A state moves one step at a time under one of 7 hidden systems, and each row is a state written as 20 numbers. Each run below is a few steps of one system.
C, run 1 (9 x 20):
[[ -3  56   2  13  56 -74 -50 -14 -38  22  42  39  11  23 -39 -50 -11 -12
   19  -8]
 [ 19 -59 -39   6 -20  27  10  39  43   3 -27 114   1   0 -17 -16 -17 -30
    8  -4]
 [ 13   5 -21  36 -34 -26  30 -38  -9 -12  27 -13 -54 -34  70  70 -50   2
   34 -33]
 [ 26  64  14 -10  35  -3   4 -18   1   2  22  13 -34  67  38 -78  -7  45
  -46 -20]
 [ 51 -34  38 -48 -21  -2  64  19   2  16  41  63  30  19 -16  14  35 -35
    3  56]
 [ 16 -55  28  21  47 -82 -19  24   7 -11   9 -30 -20  -7  14  37 -21  13
   84 -29]
 [  5 -11 -55  -6  29  61  -9  20  34 -33   8  -5 -63   9  41 -72  48  -3
    2 -32]
 [ 11  29 -18   5  -8   9  17 -53 -67   4  92  21   7 -20  -2  12  24 -57
   14  50]
 [ -4  -7  18  44  62 -52 -61  -1  -1  41   2  78  15  39 -29 -10 -39   5
   22 -29]]
E, run 2:
[[ 39 -63 -47  -9 -33 -15  30  53  32 -21 -23  23 -45 -40 -22  12 -33   9
   63 -13]
 [ 16   1 -48  34   7  55 -24 -34 -36 -44  37 -27 -54   5  77  -7 -38  38
   15 -13]
 [ -3  33  41  13  36  32  -3 -60 -35  31  56  41  29  55  23 -15  36 -29
  -49  32]
 [ 13  -4  55 -25   0 -86  17  25  19  57   9  56  29   4 -53  47  16 -34
   21  -2]
 [ 27 -26 -46 -11  -9 -51   1  63  45 -33 -32   9 -48 -22  14 -22 -34  22
   53 -51]
 [ 25  -9 -59  27  -6  68  29 -38 -31 -58  39 -14 -43  -4  52 -54 -12   2
    3  23]
 [  8   9  53  25  39  26 -10 -64 -63  43  61  16  22  44 -16  31   3   4
  -15  44]
 [  4  -5  49 -39  14 -54 -32  48  41  55  -2  74  27  31  -5  44  25 -18
    7 -34]
 [ 12  -5 -48 -11 -26 -69  39  40  44 -40  -9   3 -40 -46  33 -23  -2 -38
   43 -40]]
R, run 3 (9 x 20):
[[  14   19  -69    6   -8   27   19   15   21  -15  -36   32  -44    3
   -43 -103  -24   24  -22  -11]
 [  40  -26  -22   -2  -50   50   12  -19  -59   -8   49   31   10  -15
     4   61  -51   14   20   58]
 [ -12   -5   70   37   48  -29  -42  -27    3   13   -1    3   21   59
    73   34  -27   28  -14  -32]
 [   9   18   21  -48  -16   -1   72   19   69   22  -12   18  -29   13
    11  -27   77  -35  -43  -20]
 [  37   19  -20  -27   -8  -77   27   17  -38  -19   38  -35  -18  -38
   -61  -14  -11    1   64   26]
 [   8  -67  -21   31   53   55  -65   23  -12  -44  -21    2   10   31
     5  -49  -34   48   24    9]
 [ -17  -36    4   15   -9   76    8  -39    2   24   38   16  -10  -11
    49   72   58  -54   -6    4]
 [ -28   87   20   16   31  -89  -21  -36   -7   51   26    8  -14    5
   -16   -2   14  -25   -5  -44]
 [  21    2  -49  -25  -28   -2   18   50   36  -16  -42   77    3    5
   -41  -85  -21   -2  -21    2]]
M, run 4 (9 x 20):
[[  12  -28    9  -54  -15  -25   48   46   37   -6   14   35   25  -17
    -9  -12   77  -79   10   22]
 [  18  -34  -39   29   24  -56   12    9  -14  -24   13  -40  -53  -48
   -37  -11  -20    1   90  -10]
 [  -2  -11  -61   30   34  100  -54  -17  -14   -8   17   19  -47   24
    20  -45   -1   27   -6  -16]
 [ -14   35   11   14  -20   14  -14  -56  -39   35   64   61   36    3
    38   59    9  -59  -22   16]
 [ -17   20   41   26   30 -111    2    5   44   32  -32   43   11   19
    -6  -12  -17  -23    1  -53]
 [  49   -4  -45  -40  -51    8   68   46   48  -25  -25   41  -46   -1
     6  -54  -16   14  -10  -10]
 [  57   -2    2    3   -6    5   21  -30  -65  -38   61  -39  -20    9
    30   13  -52   53   34   43]
 [  -2  -42   69   22   83   35  -32  -14    3   14   11   -1   18   73
    33   -9   37   15  -18    4]
 [  -2  -10   16  -47  -15  -16   28   23   37   35   31   28    0  -23
     2   45   95  -81   13   -5]]
E, run 5 (9 x 20):
[[ 18  52 -55 -42 -45  72  11 -19 -33  25  60  29 -36 -17 -18   6  35 -15
  -19  23]
 [-12  20  31  13  21 -68 -63  -8 -57 -13  22   7  80  11   2  18 -51   2
   20  25]
 [  2 -60  29  26   6  -4  44  18  81   7 -64  63   0  30  22 -17  -5 -15
  -26 -26]
 [ 32  39 -29 -27 -53  -2  67 -15  -2  13  36 -41 -86 -40   1  37  11  11
   15 -15]
 [ 14  35  -2 -14  50  -8 -67   8 -56 -33  29 -26  23  41  -5 -71 -22  54
    5  23]
 [  6 -85  37   2   5  42  23  12  18  -5  -3  53  61  17  11  17  36 -54
   -9  48]
 [ -9  -3  19  23   4 -54  11 -18  17  45   8 -35 -62 -34   3  88   5  -1
   46 -57]
 [ -4  60 -63 -22  24  10 -46  26  11 -12   4  21 -34  18  -3 -99  13  15
  -15 -38]
 [  9 -23 -23   9 -38  23  33 -21 -48 -32  29  33  60 -28 -19  -4 -10 -55
    5  82]]
C, run 6, 9 rows:
[[ -4 -41 -15  80  42  -1 -20 -48 -34  24  21 -12 -46 -21 -31  39 -35   4
   61 -14]
 [-10  47 -47 -21   2  57 -71  13  17  29  15  58 -39  27  33 -10  13  16
  -26 -56]
 [ -2  46   0 -12 -56 -48  42 -22  -9 -13  30  57  51 -16  41   5  -3 -75
  -25  25]
 [ 25 -22  34  55  31 -74  50 -17  15  16 -35  14 -21  24 -41 -25 -66  33
   13 -12]
 [ 57 -29 -21 -53 -31  70  22  44  29   4   1  13 -70  17  17  18   4  59
    4 -15]
 [ 14  22  30 -32   0 -27 -11 -10 -44 -47  69 -46  30   6  91  23  18 -11
   17  24]
 [-11 -34  45  38  90 -23   9 -13  17   6  -5  11  17  47 -26 -76  42 -28
   -5  10]
 [ 14 -42 -39 -15 -13  25  12  24  18  44  19  29 -53 -46 -64  45  45 -34
   54  -7]
 [-14  43 -61   7  -1 -33 -82   6 -36 -37  33  -4  -9 -26  46   0 -43   8
   42 -36]]
K, run 7:
[[ 37  11   9 -30 -18 -26  50   7  18  28  40 113  12  25  -6 -20  22 -55
  -15  16]
 [ 46 -35  -2  10   6 -97  29  26   5 -26  20  15 -24 -13  14   7 -50   0
   78 -14]
 [ 39 -34 -28   9  40  47   6  11  20 -41  13   0 -66  38  60 -68  -2  36
   13 -20]
 [ 29  14   3   0  13  30  28 -56 -43  17 101  27 -26  14  30   9  46 -44
    7  31]
 [  5 -13  32  24  72 -77 -44   2   0  33  36  65  13  32 -13  -6  -1 -28
   43 -22]
 [ 22 -43 -57  -8  -9  -1  18  49  59 -14  -9  78 -37 -12  16 -36  15 -41
   27 -35]
 [ 28  23 -63  31 -10 -15  30 -42 -40 -29  60  -9 -69 -31  27 -15 -35  -5
   46  -6]
 [ 28  14  11  34  51  20 -26 -37 -25  16  36  68 -10  74  22 -46 -40  36
  -22   1]
 [ 37 -16  28 -25 -21 -22  43   7  28  31  43 100   5  22  43  39  20 -52
    2   0]]
S, run 8, 9 rows:
[[ -6  10 -38 -39 -59   7   2  33 -11 -83 -15 -17  58 -30  51 -32 -17 -19
  -15  34]
 [-10 -41  58  69  33 -15  43 -56 -25 -10 -29 -73  20   7 -19   8 -31  23
   -1  37]
 [  1  -5  24 -32  11  64 -26  21  33  69 -24   3 -41  31 -43  34  43  48
  -28 -30]
 [-26  47 -19 -70 -48 -28 -42  45  -4 -22  13 -12  47 -40  25  29  39 -39
    6  -1]
 [-37 -18   0  66  30 -55  18 -19  -3 -46 -53 -43  36 -21 -28 -67 -28 -23
    4  15]
 [  5 -31 -18  23 -22  97  31 -25   6  40 -35  -1 -49  -5 -58  27 -10  43
  -26   9]
 [-16  57   6 -48 -35   4 -83  12 -31  20  22  -8  25  -5  35  83 -10  28
   -6 -16]
 [-39  13  32  12  14 -56   1   7  33 -40 -50   5  71  18  34 -63   4 -35
  -45  -4]
 [ 19 -26  10  10 -40   7 109 -16  24  17 -42 -31 -40 -24 -64   6   0   6
  -14  24]]
M, run 9:
[[  4  24  22  61   2 -21   4 -51 -10   3 -19  40   6  46  44  -7 -91  40
  -40 -17]
 [ 36  13  63 -35 -32   5  69   1  40  29 -11  44  -2  56  38  13  -1  24
  -62  -2]
 [ 54   1  57 -69  -9 -74  46  40   1 -17  25 -41   4  15   9  12  10  26
   25  21]
 [ 25 -71  13 -16  58  13   6  40   7 -54  -1 -60  -3  17  -5 -62  38  20
   38  26]
 [  0 -56 -24   7  23  76  -5 -16 -25   3  51 -27 -25 -27 -12  30  71 -38
   41  29]
 [-50  25 -24  26  50 -15 -90 -21 -23  38  38   5 -10 -20 -18  27  37 -40
   38 -37]
 [-45  34 -62  23 -14  -8 -36   1  26   6 -22  86  15 -20  -1 -44  -1 -64
  -21 -35]
 [ 14  31 -38  41 -61 -36  50 -38  -7   3 -10  59 -19 -23  -3   7 -85  -8
   -9  -7]
 [ 38  23  28  11  -3  -5  11 -15   3   9 -17  22 -28  62  34  -9 -79  87
  -32 -23]]
K, run 10, 9 rows:
[[  1 -52 -37 -27  40  26 -74  67 -12 -53   0 -24  22  -8  -8 -47  22  10
   50  14]
 [-38 -51 -43  63   4  80 -11 -50 -20 -16  12  -6  -2 -38  18  23  19 -53
    9  18]
 [-37  50  -2  49  23  -9 -39 -54  -6  81   2  25 -38  -2 -39  41  -5  -3
  -10 -50]
 [ -5  69 -35 -46 -52 -24 -31  40  23  19 -18  89  18   4 -14 -23 -20  -5
  -36 -27]
 [ 18   0 -17  13 -66 -47  64  -5  -8 -61 -23   1  26 -30  32  -7 -76  -5
    1  27]
 [ 37 -24  48  27  20  15  55 -30   6  -6 -24 -49 -43  47  22  -8 -40  80
  -20   2]
 [ 35  13  54 -79   6  35   8  16  -5  26  54 -15  -4  45  28  26  73  15
  -21  22]
 [-23 -21  37 -17  44 -67 -34  24 -15 -24  26 -27  65 -12   5  -2  53 -61
   45  23]
 [-23 -78 -32  45  45  20  -2  21  36  -8 -49  -5 -18 -27 -54 -44  28 -28
   33 -12]]
V, run 11, 9 rows:
[[ 32  50 -21 -23  31   8  -2 -14 -54   8  54 -33 -44  15 -60 -61  17  36
   13  25]
 [ 17 -49  14  -6  15  29 -55  23 -30   4  15  82  69  34 -19  14 -30   6
   10  45]
 [-26 -58  13  50  -3 -25  16 -14  39  -3  -9  15  -3 -30  62  71   6 -60
   30 -36]
 [-12  63 -38  14  21 -21  20 -25  24  15   5 -25 -86  -8   0 -61  30  -6
   -9 -58]
 [ 42  49 -30 -41 -29  17   3   5 -48  -2  36  55  17  20 -52 -52 -27  22
  -19  52]
 [ 27 -68  49  25  -3 -27  -1   2 -15 -18  -1  28  53  18  36  65 -70  17
   30  27]
 [-10 -29  17  21  25  12  20  -4  67   8 -21 -19 -62  12  77  20  38  -5
   -3 -66]
 [ 13  76 -27 -58  -1  -2  22  -1 -11  11  59 -14 -40  -4 -21 -55  72 -26
  -10   4]
 [ 29 -24  15  -5  27 -42 -18  21 -47 -13  16  35  60  18 -67 -38 -40  10
   32  60]]
R, run 12:
[[  9 -16 -28  -5 -51  25  13 -11 -29 -42  24 -68 -22 -55  54  73 -13   6
   36  13]
 [-29  42  41  34  62  12 -35 -54 -32   2   4 -50  16  51  16 -43   5  33
  -45   2]
 [  0 -11  25 -46 -22  30  24  27  27  49 -15  59  38   8 -68   8  61 -40
  -35  30]
 [-13  -5 -15  -2 -19 -92 -30  34   0 -12 -12 -25   5 -58 -14  55 -34  -8
   69 -29]
 [-24  -2 -47  34  10  60 -19  -7  18 -54 -50 -38 -30   4  42 -72 -20  34
  -31 -22]
 [  6  16  11  -2 -40  68  46 -58 -50  30  42  -1  12  -6 -25  43  21 -18
  -36  63]
 [-15  25  62  -3  31 -78 -61  13  -7  46 -13  21  48  32 -26  38 -28  24
    4 -22]
 [-12 -29 -23 -35 -35   9  21  63  80 -33 -66  12   3 -14  33 -26  25 -18
  -20 -30]
 [  6  13 -23  17 -32 -10  57 -43 -46 -33  25 -90 -33 -58  -9  15 -11   1
   28  29]]
V, run 13:
[[-54   1  -6 -11  12  72 -69  -7 -11  18  17   3  43  -7  12  26  78 -49
  -23   8]
 [-61  29   3  30  -2 -67  -2 -25  -2  27 -22   2  44 -47 -64   9  21 -75
    0  -2]
 [-17   6 -53  26 -32  -7  -1  13  22   7 -78  13 -24 -33 -73 -24 -63  32
   -3 -26]
 [  6  34 -47  -6 -74  60 -10 -14 -34 -32  -6 -19  -8 -23  48  34 -65  49
  -26   8]
 [-21  40  71  10   6  -2  -6 -47 -23  -5  -5 -44  47  45  62  20 -14  26
  -62  11]
 [ -3   1  72 -44 -10  -8  49  25  58  44 -46  -4  16  28 -32  12  56  -1
  -53  -1]
 [ 13 -12  -5 -73 -26 -36   4  71  11 -15 -16 -65  -7 -46 -47  20  31  16
   47   6]
 [-22 -44 -32  12  38  46 -64  24 -29 -65 -20 -70  22 -12  -3 -45   0  25
   28  23]
 [-47 -27  -6  48   8  92 -21 -55 -27  24   4  -6  25 -13 -18  32  34 -35
  -26  33]]
S, run 14, 9 rows:
[[-49 -30 -12  55   8 -23 -31 -27 -18 -14 -14 -72   3 -63   5  64 -12 -23
   52 -16]
 [-52  47 -25  40  27  57 -41 -36   9  28 -36  -2 -24  18 -16 -49  14  15
  -58 -37]
 [ -9  58  -6 -33 -83  14  21 -17 -24  30   5  49  47 -19 -28  42  -8 -26
  -50  39]
 [ -6  -4  31  23  -8 -90 -14  20  13 -14 -58   4  35   3  -1  20 -88  37
   12 -22]
 [ 12 -29  -3  -9 -25  64  49  14  54 -35 -58 -32 -38  17  48 -29  -1  44
  -45 -14]
 [ 14  38  42 -51 -17   7  18 -18 -50   1  43 -93   6  -5  -1  44  30  29
   -6  42]
 [-19 -26  45 -18  63 -27 -59  48   7   8 -30  -6  62  32 -57 -35  31   9
    6  11]
 [-28 -63 -30  -2 -33  35  27  26  46  -5 -39  -3  -1 -59 -20  32  50 -63
   12   1]
 [-44  50 -42  38  -1 -18 -40 -40 -38   2   2 -75 -38 -54 -20  23 -16  11
   22 -31]]

Which system made each run below?
run 15, 2 rows:
[[ 37  19  41 -22  -3  41 -11 -11 -29  50  14  54  16  66 -31  16 -31  63
  -41  29]
 [ 13 -26  55 -56 -23 -49  -7  53  35  -3  -2  31  50  12  57  61  12 -18
   10  -9]]
 -> R
run 16 (2 x 20):
[[-13  -8   9 -10  24  33 -57  32  -5 -22 -45  30  72  48 -19 -67 -20  32
  -44  28]
 [-25 -64  24  22 -44  32  44 -18  20  15 -34  -5  25 -38   0  90  15 -43
   -6  20]]
 -> C
run 17:
[[  8  13  10  39  64  17 -17 -47 -55 -32  37 -21  10  51  19 -75 -18  26
  -13  33]
 [ 21 -55  46   2  15  36  22  -8  14  56  25  86  19  36 -19  40  37 -38
   -9  24]]
 -> K
run 18:
[[-46  31   5  50  15 -33 -57 -42 -29  36  18  71  56   1  -6  25 -18 -55
  -10  -7]
 [-16   9 -16  25 -37 -27  29   4  64  30 -64  80 -17  -1   1  -2 -37 -16
  -35 -54]]
 -> R
run 19, 2 rows:
[[ 22 -49   3 -29   9 -12  33  53  17 -44 -40 -83 -15 -16 -44 -41   9  40
   33  19]
 [  0 -47 -32  -7   9 102 -27  -3 -42 -23  18 -67 -17 -21 -18  13  31  25
   23  41]]
 -> M
run 20 (2 x 20):
[[ 13  36 -38 -66 -23  -7  -9  48 -12 -28  -8 -82 -36 -31 -34 -25  13  51
   21   0]
 [ -9 -29   0  -3  16  63 -52   7 -54 -52  -7 -38  69  13  -3 -29 -13  26
   -9  67]]
 -> V
run 21:
[[-26  23  47 -15  23 -23 -42  -9  -9 -19  32 -59  28  14  96  39  39 -10
   -1 -20]
 [-25   9  18   7  47 -27  33  -5  28   5 -16  -5  12  10 -51 -89  71 -55
  -21   7]]
 -> C
run 22, 2 rows:
[[-14  -8   2 -35   1 -32 -30  35 -31  16   8 -19  46 -41 -94  24  32 -28
   44  37]
 [-56 -40 -43  41  23  11 -87  29  15 -28 -61 -16  21 -31  -4  -3 -21   2
   27 -35]]
 -> R
run 23:
[[  2 -13  18  49  11  41 -15 -42  10  55   4  88 -15  43  29  46 -34   6
  -28 -28]
 [ 20  84   7 -46 -45 -58  29  -3  15  34  42  54 -17   8  42  26   6 -23
  -20 -34]]
 -> E
run 24:
[[ 10  25 -22  -5 -35 -14 -29  26   4  12 -51  -4 -29  -5 -29  23 -83  86
    5 -34]
 [  8  18 -15 -33 -46  59  10   8   1 -63 -10  -5  25  20  90 -35 -10  17
  -55  20]]
 -> E
run 25, 2 rows:
[[ -8   8 -54  65   7  55 -19 -64 -21  29  37  32 -71  -9  20  25 -22  -5
    9 -31]
 [ -6  93  -7   3 -12 -31 -24 -36 -19  37  44  80   6  27  35  -5 -21 -21
  -38 -25]]
 -> V
run 26 (2 x 20):
[[ 17   4  -5 -64  -5 -48 -10  70  29  41 -11  10 -26 -20 -85   9  36   7
   38 -23]
 [  3 -37 -69 -10  -9  11 -46  49 -20 -84  -7 -20  21 -39  15 -39 -28   1
   50  17]]
 -> V
run 27, 2 rows:
[[ -4  28   6  26  58  49 -32 -63 -69   3  63 -34 -10  31   3 -28  20  12
   -9  32]
 [-12  -7  40   4  18   1 -29  -3   4  69   6 100  54  33 -42  30  20 -38
  -24   9]]
 -> V
run 28 (2 x 20):
[[-38  23  38  30  47 -53 -21 -11 -10 -14 -51 -78  32  14 -35 -49 -16  33
  -16   0]
 [ -5 -42 -20 -27 -30  96  15  27  20  14 -45  -1   3 -14 -70  -2  39   8
  -29  35]]
 -> C
run 29, 2 rows:
[[-32 -31  43  37  38  45 -39 -23  24   2 -16   6  24  44  89  23  17  -4
  -36 -26]
 [-26  47  20 -16 -10 -34  58 -24  33  49   8 -13 -27 -21 -23   9  82 -64
  -26 -22]]
 -> C
run 30, 2 rows:
[[ 60 -23  50  -5  17  -8  26   7 -12  15 -10  38  12  65 -44 -25 -53  67
  -13  35]
 [ 41 -68  37 -54  -9  13  -1  59  31  -6  11   5  -4  13  50  70  22  19
   35  -7]]
 -> R
